One vector is turned by the same rotation once a step. Each row is the vector after some number of steps, and that number follows the row.
The counts run from 0 to 125.
[ 0.05 -2.38  0.59 -4.26 -0.57 -0.02 -0.02  0.43 -1.03  1.95 -1.80 -0.20
  1.07 -0.29 -0.27 -2.35 -0.43 -0.56  2.76  1.38 -3.76 -0.84  3.32  0.13
 -0.15 -3.13  1.10  1.49 -3.70  2.77  3.78 -3.38  0.66  0.30  1.59  1.64
  0.94  0.69 -0.87 -2.50  3.88 -1.13 -0.14 -1.20 -4.42  0.71 -0.48] | 38
[ 0.26 -2.85  1.26 -4.08 -0.62  0.04  0.17  0.38 -1.13  2.20 -0.98 -0.28
  1.56  0.31 -0.28 -2.51  0.28  0.06  2.43  1.06 -3.78 -0.97  2.86 -0.51
 -0.52 -3.18  1.14  0.96 -4.27  3.27  3.97 -3.06  0.59 -0.30  2.08  1.21
  1.44  1.50 -0.58 -1.78  4.16 -0.15 -0.01 -0.95 -4.25  0.62 -0.25] | 72
[-0.16 -2.63  0.73 -1.99 -0.26  0.43  2.46  1.18 -0.43  2.42  0.25 -1.18
  1.09 -0.30 -0.76 -2.70 -0.86 -1.82  2.81  2.22 -2.25 -0.75  1.56 -0.34
 -0.59 -2.94  3.29  0.02 -1.08  1.88  2.90 -4.23 -0.67 -0.60  2.25  2.80
 -1.96  0.86  0.25 -2.12  3.11 -1.07 -0.40 -3.94 -4.21 -0.94  2.39] | 100
[ 0.01 -3.59  1.70 -2.11 -0.72  1.39  1.83  0.62 -0.62  2.32  0.84 -1.08
  2.27  0.94 -0.68 -2.90 -0.44 -0.10  2.45  1.43 -1.89 -0.97  1.57 -1.01
 -1.15 -3.25  3.57 -0.20 -2.43  2.70  2.91 -3.27 -0.16 -1.48  2.66  2.19
 -0.92  2.62  0.40 -1.41  2.90  0.57 -0.08 -3.83 -3.78 -0.58  1.93] | 32
[ 0.42 -2.82  1.91 -2.49 -0.84  1.36  0.80  0.69 -0.99  0.87 -0.10 -0.89
  0.61  1.74  0.49 -1.79  0.27  0.15  2.49  0.67 -2.41 -0.83  2.68 -2.52
 -2.00 -3.08  2.78 -1.27 -3.41  2.58  3.80 -3.13  0.03 -0.05  2.25  0.34
  0.96  3.30  0.67 -2.02  3.59  1.66 -0.26 -3.26 -2.11 -1.60  1.91] | 24
[ 0.91 -2.39  2.26 -3.28 -0.65  1.04 -0.09  0.68 -2.09  0.49 -0.08 -1.11
 -0.14  1.17  0.39 -1.41  1.15  0.43  2.89  0.15 -2.59 -1.33  2.98 -1.45
 -0.99 -2.72  2.27 -1.58 -3.53  2.27  4.01 -3.48 -0.23  1.10  1.74  0.21
  2.56  3.54 -0.78 -1.94  4.04  0.33 -0.10 -2.29 -3.08 -1.03  0.20] | 119
[ 0.69 -1.94  1.51 -3.93 -0.68  0.61 -0.19  0.96 -2.01  0.47 -1.48 -0.78
 -0.85  0.67  0.68 -1.24  0.49 -0.21  2.57  0.62 -3.28 -1.43  3.80 -1.39
 -0.99 -2.98  1.83 -1.25 -3.78  2.17  3.88 -3.80 -0.05  1.48  1.55  0.29
  2.81  2.94 -0.40 -2.53  4.18 -0.24 -0.32 -2.17 -3.09 -0.93  0.14] | 85
[ 0.58 -2.95  1.98 -2.18  0.02  0.88  1.50  1.73 -2.09  2.04  1.67 -1.81
  0.75 -0.34 -1.17 -2.23  0.73 -0.72  2.80  0.93 -1.78 -2.41  0.79  0.31
 -0.03 -2.81  3.15 -1.21 -1.28  2.19  2.81 -4.01 -1.31 -0.09  1.44  2.84
  0.48  3.11 -0.99 -1.06  2.98 -1.56 -0.06 -3.11 -5.07 -1.59  0.60] | 10
[-0.24 -2.39  1.06 -2.07 -0.71  1.07  2.53  1.30 -0.70  1.83  0.68 -1.31
  0.62  0.56 -0.42 -2.15 -0.78 -1.45  3.05  2.00 -1.76 -0.98  1.85 -1.46
 -1.30 -2.77  3.94 -0.97 -0.85  0.93  2.81 -4.28 -0.62 -0.34  2.38  2.29
 -1.76  1.89  0.66 -2.29  2.82 -1.02 -0.33 -4.52 -3.28 -2.08  2.79] | 27
[ 0.39 -1.54  0.45 -3.64 -0.60 -0.16  0.51  1.82 -2.14  1.22 -0.87 -1.22
 -1.83 -0.87 -0.19 -1.46  0.03 -1.56  2.97  1.42 -2.99 -1.91  2.93  0.89
  0.07 -2.60  1.97 -0.67 -1.69  1.12  2.79 -5.14 -0.54  2.03  0.75  2.25
  1.37  1.40 -1.06 -3.06  3.58 -2.98 -0.33 -2.67 -4.28 -1.31  0.02] | 13
[ 0.42 -3.59  2.06 -2.50 -0.52  1.07  1.42  0.94 -0.81  2.65  1.16 -1.21
  2.56  0.47 -0.91 -3.17 -0.01  0.06  2.44  1.11 -2.24 -1.33  1.14 -0.91
 -0.66 -2.97  2.88  0.26 -2.89  3.11  3.23 -2.85 -0.08 -1.74  2.35  2.31
 -0.21  2.44 -0.38 -0.90  3.33  0.44  0.12 -2.95 -4.52 -0.71  1.21] | 2
[-0.12 -1.78  0.56 -4.36 -0.68 -0.78 -0.05  0.77 -1.58  2.06 -1.71 -0.56
  0.26 -0.54 -0.42 -2.19 -0.31 -0.74  2.71  1.64 -3.63 -0.77  3.29  0.47
 -0.11 -3.08  1.00  1.25 -3.46  2.81  4.03 -3.35  0.36  0.17  1.47  1.55
  1.24  0.65 -0.75 -2.50  3.84 -1.38 -0.07 -1.26 -4.30  0.71 -0.38] | 107
[-0.56 -1.42 -0.32 -3.02 -1.24  0.30  1.79  1.32 -0.79  1.37 -1.27 -0.78
 -0.72  0.08  0.43 -1.86 -1.48 -2.20  3.10  2.62 -3.12 -0.78  3.15 -0.74
 -0.87 -3.10  2.55 -0.15 -1.67  1.31  3.00 -5.00 -0.34  0.60  2.01  2.06
 -1.36  0.69  0.23 -3.34  3.13 -1.76 -0.40 -3.83 -2.67 -1.04  2.04] | 95
[ 0.35 -2.69  1.32 -1.67 -0.93  1.61  2.12  1.27 -1.16  0.92  0.69 -1.50
  0.21  0.89 -0.06 -1.96 -0.02 -1.26  2.88  1.50 -1.57 -1.59  1.89 -1.34
 -1.28 -2.92  4.24 -2.04 -1.03  1.37  2.92 -4.39 -0.74 -0.06  2.20  1.97
 -0.49  2.91  0.12 -2.06  2.86 -0.33 -0.46 -4.51 -2.71 -2.36  2.52] | 23
[-0.15 -1.04  0.05 -3.67 -1.21  0.22  0.48  1.11 -1.27  0.65 -2.06 -0.57
 -1.30  0.60  1.00 -1.12 -0.61 -1.46  2.83  1.75 -3.44 -0.85  4.09 -0.97
 -0.96 -2.83  2.09 -0.86 -2.71  1.19  3.49 -4.46  0.19  1.60  1.38  0.29
  0.78  0.83  0.08 -3.61  3.96 -1.22 -0.70 -2.68 -2.32 -1.15  1.24] | 90
[ 1.19 -3.04  2.34 -3.15 -0.36  0.66  0.20  1.20 -2.22  1.60  0.49 -1.18
  0.71  0.75 -0.05 -1.98  1.46  0.61  2.49  0.40 -2.56 -1.78  2.09 -0.90
 -0.55 -2.86  2.24 -1.01 -3.30  2.71  3.65 -3.03 -0.18  0.18  1.70  1.10
  2.79  3.46 -1.12 -1.14  3.87  0.13  0.04 -1.66 -4.18 -1.09 -0.53] | 80
[-0.62 -1.37 -0.58 -3.74 -0.76 -0.01  1.21  0.74 -0.45  2.14 -1.68 -0.70
 -0.23 -0.58  0.05 -2.27 -1.84 -1.82  3.21  2.37 -3.56 -0.76  3.65 -0.43
 -0.97 -3.16  2.21  0.78 -2.46  1.99  3.58 -4.22 -0.06  0.10  1.87  2.06
 -1.18 -0.21  0.17 -3.26  3.54 -1.28 -0.44 -2.87 -3.21 -0.40  1.48] | 99
[ 0.74 -2.64  2.03 -1.99 -0.57  1.41  1.62  1.31 -1.71  0.72  0.98 -1.70
 -0.03  1.37 -0.14 -1.54  0.90 -0.21  2.89  0.65 -1.47 -1.73  1.71 -1.28
 -1.03 -2.84  3.84 -2.41 -1.63  1.59  2.79 -4.02 -0.94  0.18  1.98  1.52
  1.09  3.83 -0.07 -1.52  3.56 -0.08 -0.20 -3.47 -3.28 -2.42  1.87] | 19
[-0.40 -2.17  0.27 -2.36 -0.49  0.44  2.30  1.27 -0.32  2.21  0.06 -1.36
  0.68  0.04 -0.58 -2.90 -1.16 -1.88  3.14  2.22 -2.32 -0.96  2.04 -0.20
 -0.80 -3.02  3.30 -0.04 -1.07  1.55  2.69 -4.22 -0.35 -0.52  2.26  2.85
 -1.95  0.74  0.15 -2.35  2.45 -1.38 -0.24 -4.33 -3.65 -1.10  2.62] | 31
[ 0.26 -1.81  0.53 -3.11 -0.40  0.12  0.95  1.76 -1.88  1.94  0.32 -1.74
 -0.88 -1.52 -0.84 -1.91  0.12 -1.61  3.17  1.67 -2.34 -2.07  2.00  1.07
  0.24 -2.69  2.17 -0.52 -1.01  1.15  2.68 -4.70 -1.05  0.87  0.92  2.99
  0.28  1.38 -1.22 -2.39  3.31 -3.32 -0.27 -2.83 -4.87 -1.00  0.34] | 78
[ 0.48 -2.37  1.23 -4.20 -0.45 -0.04 -0.34  0.77 -2.04  1.63 -0.90 -0.39
  0.53 -0.11 -0.14 -1.99  0.74 -0.07  2.81  0.79 -3.73 -1.34  3.11 -0.13
 -0.02 -2.93  1.35  0.37 -3.99  3.08  4.08 -3.23  0.46  0.57  1.35  1.21
  2.03  1.73 -1.39 -1.90  3.82 -0.73  0.04 -1.02 -4.34  0.07 -0.57] | 42
[ 0.68 -2.36  1.48 -2.17 -0.62  0.68  1.61  1.84 -2.08  0.98  1.20 -1.43
 -0.57 -0.53 -0.50 -1.65  0.67 -1.07  3.23  1.10 -1.51 -2.54  1.65  0.21
 -0.21 -2.56  3.13 -1.50 -0.77  0.96  2.36 -4.87 -1.43  0.37  1.35  2.83
  0.68  2.83 -0.73 -1.68  3.23 -2.55 -0.59 -3.90 -4.21 -2.23  1.19] | 14
[-0.40 -1.68  0.45 -3.35 -0.23 -0.30  1.20  1.46 -1.54  2.44 -0.31 -0.97
 -0.08 -1.64 -0.80 -2.08 -0.59 -1.66  3.05  1.53 -2.77 -1.74  2.40  1.26
  0.23 -2.89  2.05  0.63 -1.60  2.01  2.90 -4.27 -0.96  0.42  1.31  3.03
 -0.22  0.44 -1.20 -2.41  3.07 -3.16 -0.32 -2.57 -5.02 -0.37  0.30] | 108
[ 0.21 -2.76  1.35 -3.79 -0.92  0.26  0.64  0.17 -0.74  2.32 -0.77 -0.25
  1.77  0.76 -0.29 -2.66 -0.33  0.06  2.49  1.27 -3.32 -0.82  2.81 -1.14
 -0.77 -3.35  1.81  1.14 -4.47  3.28  4.20 -2.29  0.87 -0.82  2.42  0.81
  0.56  1.45 -0.08 -1.68  4.02  0.69 -0.02 -1.53 -3.70  0.29  0.91] | 102
[ 0.11 -1.20  0.53 -3.53 -0.71  0.01  0.70  1.79 -1.76  0.99 -0.66 -1.38
 -1.52 -1.04  0.12 -1.33  0.36 -1.67  2.86  1.55 -2.98 -1.62  2.83  0.55
 -0.15 -2.68  2.21 -0.91 -1.30  0.62  3.05 -5.17 -0.78  1.89  0.77  2.32
  1.20  1.21 -0.87 -3.07  3.43 -3.15 -0.24 -2.92 -3.88 -1.51  0.35] | 82
[ 0.47 -1.63  0.84 -4.43 -0.39 -0.28 -0.16  1.09 -2.03  1.78 -1.26 -0.68
 -0.54 -0.55 -0.02 -1.76  0.12 -0.75  2.73  1.29 -3.71 -1.48  3.12  0.81
  0.16 -2.94  0.87  0.65 -3.11  2.23  3.89 -3.63 -0.26  1.27  0.99  1.74
  1.84  0.91 -1.52 -2.53  3.84 -2.31 -0.25 -1.28 -4.32 -0.10 -0.63] | 77
[ 0.83 -2.54  2.29 -2.82 -0.88  1.35  0.67  0.83 -1.48  0.82  0.12 -0.74
  0.24  1.79  0.18 -1.52  0.70  0.37  2.72  0.57 -2.72 -1.43  2.70 -2.11
 -1.55 -3.02  3.27 -2.11 -3.29  2.17  3.53 -3.52 -0.38  0.21  1.98  0.43
  1.64  3.70  0.23 -1.83  3.80  1.20 -0.09 -3.16 -2.20 -1.54  1.41] | 123
[ 0.31 -3.19  1.26 -2.24 -0.13  0.43  1.84  1.58 -1.30  2.53  1.37 -1.61
  1.28 -0.59 -1.22 -2.54  0.18 -1.01  2.79  1.13 -2.10 -2.06  0.95  0.60
  0.07 -2.84  3.29 -0.13 -1.27  1.99  2.91 -3.91 -0.97 -0.69  1.80  3.40
 -0.48  1.96 -0.92 -0.98  2.70 -1.77 -0.20 -2.99 -5.43 -0.95  1.12] | 40
[ 0.79 -2.79  1.94 -3.72 -0.43  0.03  0.11  0.62 -1.87  1.94  0.04 -0.56
  1.34  0.33 -0.44 -2.27  1.21  0.38  2.40  0.44 -3.11 -1.67  2.37 -0.20
 -0.37 -2.88  1.77 -0.05 -4.02  3.19  4.04 -2.70 -0.03 -0.23  1.75  0.98
  2.35  2.56 -0.89 -1.23  4.00 -0.10  0.03 -1.46 -4.67  0.15 -0.38] | 76
[-0.56 -1.90 -0.23 -4.26 -0.79 -0.31  0.61  0.49 -0.78  1.84 -1.70 -0.32
  0.69 -0.45  0.22 -2.41 -1.48 -1.29  2.66  2.11 -4.02 -0.60  3.36 -0.30
 -0.57 -3.29  1.57  1.84 -3.41  2.53  3.70 -3.84  0.75  0.00  2.18  1.63
 -0.44  0.01 -0.05 -2.82  3.37 -1.39 -0.11 -2.20 -3.62  0.43  0.64] | 34
[ 1.06 -3.08  2.80 -2.32 -0.63  1.06  0.86  1.33 -2.12  0.97  1.39 -1.24
  0.47  0.95 -0.36 -1.46  1.38  0.30  3.06  0.34 -1.89 -2.37  1.45 -1.01
 -0.54 -2.56  3.05 -1.92 -2.48  2.30  3.44 -3.77 -0.60  0.28  1.71  1.46
  2.14  4.11 -0.73 -1.05  3.69  0.06 -0.03 -2.69 -3.65 -1.77  0.61] | 15
[ 1.08 -2.92  2.03 -1.93 -0.26  0.81  1.30  1.45 -2.22  1.42  1.50 -1.54
  0.18  0.61 -0.48 -1.72  1.10 -0.21  2.94  0.51 -1.85 -2.45  1.57 -0.61
 -0.68 -2.63  3.54 -2.25 -1.58  1.44  3.01 -4.06 -1.25  0.40  1.63  2.21
  1.29  3.86 -0.65 -1.39  3.41 -0.92 -0.33 -3.19 -4.13 -2.07  0.95] | 49
[-0.10 -2.78  1.07 -1.99 -0.51  0.97  2.25  0.97 -0.65  1.93  0.66 -1.23
  0.66  0.77 -0.64 -2.42 -1.00 -1.51  2.92  1.84 -1.84 -0.96  1.93 -1.45
 -0.94 -3.00  3.66 -0.66 -1.06  1.64  2.46 -4.36 -0.15 -0.76  2.54  2.37
 -1.86  2.15  0.62 -2.19  2.63 -0.45 -0.40 -4.62 -3.23 -1.77  2.96] | 96
[-0.04 -2.29  0.53 -2.85 -0.41 -0.04  1.54  1.44 -1.20  2.50  0.07 -1.33
  0.37 -1.44 -0.87 -2.78 -0.61 -1.45  2.87  1.84 -2.21 -1.93  1.74  1.21
  0.31 -2.96  2.65  0.40 -1.30  1.96  2.69 -4.62 -0.71 -0.04  1.87  3.30
 -1.11  0.87 -0.68 -2.19  2.83 -2.71 -0.34 -3.34 -5.31 -0.69  0.83] | 5
[ 0.03 -0.85  0.37 -3.88 -0.80  0.20  0.73  1.28 -2.01  0.52 -1.63 -0.92
 -2.11 -0.06  1.14 -1.02 -0.10 -1.55  2.87  1.73 -3.31 -1.40  3.92 -0.38
 -0.48 -2.89  2.14 -1.04 -1.78  0.73  3.17 -4.90 -0.55  2.02  1.07  1.52
  1.46  1.06 -0.52 -3.28  3.64 -2.23 -0.94 -2.89 -3.24 -1.82  0.93] | 86
[ 0.70 -3.17  2.01 -3.28 -0.36  0.22  0.49  0.47 -1.38  2.30  0.18 -0.27
  2.36  0.50 -0.89 -2.58  0.60  0.43  2.47  0.65 -3.11 -1.00  2.13 -0.58
 -0.85 -3.24  2.02  0.58 -4.05  3.50  3.90 -2.70  0.59 -0.72  2.49  1.61
  1.14  2.32 -0.61 -1.09  3.79  0.60  0.22 -1.68 -4.24  0.10 -0.09] | 106
[-0.82 -1.81 -0.49 -2.93 -0.71  0.10  1.89  1.03 -0.44  2.18 -0.96 -0.93
  0.28 -0.41 -0.47 -2.75 -1.64 -2.32  3.00  2.53 -2.75 -0.86  2.74 -0.24
 -0.37 -3.13  2.46  0.69 -1.39  1.70  2.85 -4.64  0.00  0.32  2.02  2.57
 -1.56  0.10  0.30 -2.94  3.04 -1.58 -0.55 -3.84 -3.78 -0.70  2.17] | 65
[-0.48 -1.82 -0.04 -2.32 -0.77  0.80  2.33  1.19 -0.49  1.60 -0.29 -1.04
 -0.16 -0.09  0.06 -2.22 -1.53 -2.10  2.91  2.36 -2.39 -0.94  2.38 -0.99
 -1.05 -2.87  3.60 -0.67 -0.70  1.12  2.45 -4.71 -0.61  0.27  2.11  2.59
 -1.73  1.01  0.56 -2.88  3.05 -1.39 -0.77 -4.50 -3.07 -1.62  2.87] | 61
[-0.36 -2.72  0.95 -2.03 -0.53  0.49  2.52  1.28 -0.71  2.65  0.78 -1.13
  1.47 -0.58 -1.27 -2.79 -0.53 -1.41  2.89  1.72 -1.92 -1.58  1.37  0.52
 -0.44 -2.87  3.17  0.44 -1.39  2.35  2.58 -3.97 -0.64 -0.75  2.32  3.17
 -1.34  1.52 -0.43 -1.92  3.03 -1.70 -0.17 -3.22 -4.91 -0.89  1.75] | 70
[ 0.63 -2.40  1.95 -3.95 -0.66  0.59 -0.44  0.94 -2.03  0.96 -0.58 -0.66
 -0.09  0.60  0.24 -1.62  1.16  0.25  2.84  0.52 -3.17 -1.37  3.03 -0.56
 -0.35 -3.17  1.75 -0.74 -3.62  2.48  3.92 -3.57 -0.18  0.90  1.27  0.62
  3.06  2.83 -0.94 -1.98  4.20 -0.28 -0.02 -1.55 -3.44 -0.64 -0.62] | 115
[ 0.17 -1.86  0.52 -2.73 -0.55  0.21  1.22  2.24 -2.11  1.23  0.06 -1.67
 -1.24 -0.72 -0.22 -1.49  0.33 -1.55  3.22  1.45 -2.15 -2.01  2.27  0.70
  0.07 -2.39  2.92 -1.19 -0.78  0.72  2.80 -5.09 -1.21  1.45  0.98  2.72
  0.68  1.81 -0.89 -2.30  3.29 -2.99 -0.77 -3.52 -4.28 -2.02  0.63] | 48
[ 0.86 -2.12  1.97 -3.93 -0.96  0.62 -0.30  0.93 -2.20  0.75 -1.17 -0.73
 -0.76  0.88  0.57 -1.14  0.95  0.25  2.76  0.51 -3.34 -1.11  3.55 -1.01
 -0.84 -3.06  2.10 -1.38 -3.92  2.06  3.94 -3.74 -0.18  1.12  1.28  0.15
  3.00  2.69 -0.42 -2.21  4.14 -0.10 -0.20 -1.81 -3.13 -0.74  0.01] | 16
[ 1.29 -2.78  2.50 -3.21 -0.76  0.81  0.21  0.69 -2.24  0.74  0.34 -1.08
  0.17  1.18  0.47 -1.48  1.29  0.26  2.60  0.38 -2.75 -1.55  2.54 -1.38
 -0.82 -2.64  2.50 -1.55 -3.73  2.26  3.88 -3.71 -0.26  0.46  1.61  0.38
  2.99  3.67 -0.55 -1.51  4.02  0.21 -0.11 -1.96 -3.21 -1.22  0.17] | 50
[ 0.32 -2.57  1.50 -2.14 -0.40  0.91  1.57  2.11 -2.17  1.15  1.01 -1.67
 -0.71  0.07 -0.38 -1.67  0.90 -0.95  3.22  1.03 -1.70 -2.36  1.59 -0.21
 -0.22 -2.45  3.23 -2.09 -0.53  1.10  2.66 -4.57 -1.18  0.65  1.20  2.47
  0.90  3.11 -0.94 -1.83  3.22 -2.05 -0.58 -3.74 -4.18 -2.35  1.31] | 83
[ 0.08 -1.41  0.38 -2.99 -0.80  0.55  1.37  1.61 -1.68  0.47 -0.53 -1.46
 -1.83 -0.28  0.37 -1.18 -0.49 -1.80  3.11  2.01 -2.63 -1.76  3.12 -0.50
 -0.63 -2.64  3.12 -1.51 -0.56  0.68  2.96 -5.30 -1.10  1.24  0.98  2.05
  0.43  1.58 -0.18 -3.10  3.04 -2.50 -0.52 -3.52 -2.97 -2.09  1.60] | 121
[ 0.47 -2.76  1.63 -1.74 -0.78  1.28  2.04  1.20 -0.91  1.29  0.81 -1.25
  0.62  1.22 -0.23 -2.00 -0.04 -0.81  2.94  1.18 -1.44 -1.56  1.75 -1.71
 -1.43 -2.58  4.19 -1.88 -1.22  1.60  2.79 -4.17 -0.89 -0.04  2.30  1.77
 -0.69  3.29  0.57 -1.81  3.11  0.33 -0.31 -4.73 -2.72 -2.23  2.68] | 92
[ 0.52 -1.95  0.71 -2.51 -0.36  0.49  1.47  2.08 -2.17  0.98  0.18 -1.61
 -1.18 -0.65 -0.30 -1.70  0.12 -1.53  3.10  1.23 -2.27 -2.25  2.00  0.40
 -0.30 -2.61  3.13 -1.56 -0.66  0.78  2.59 -5.22 -1.46  1.11  0.95  2.78
  0.52  2.10 -0.75 -2.60  3.26 -2.60 -0.55 -3.61 -4.15 -2.09  1.14] | 117
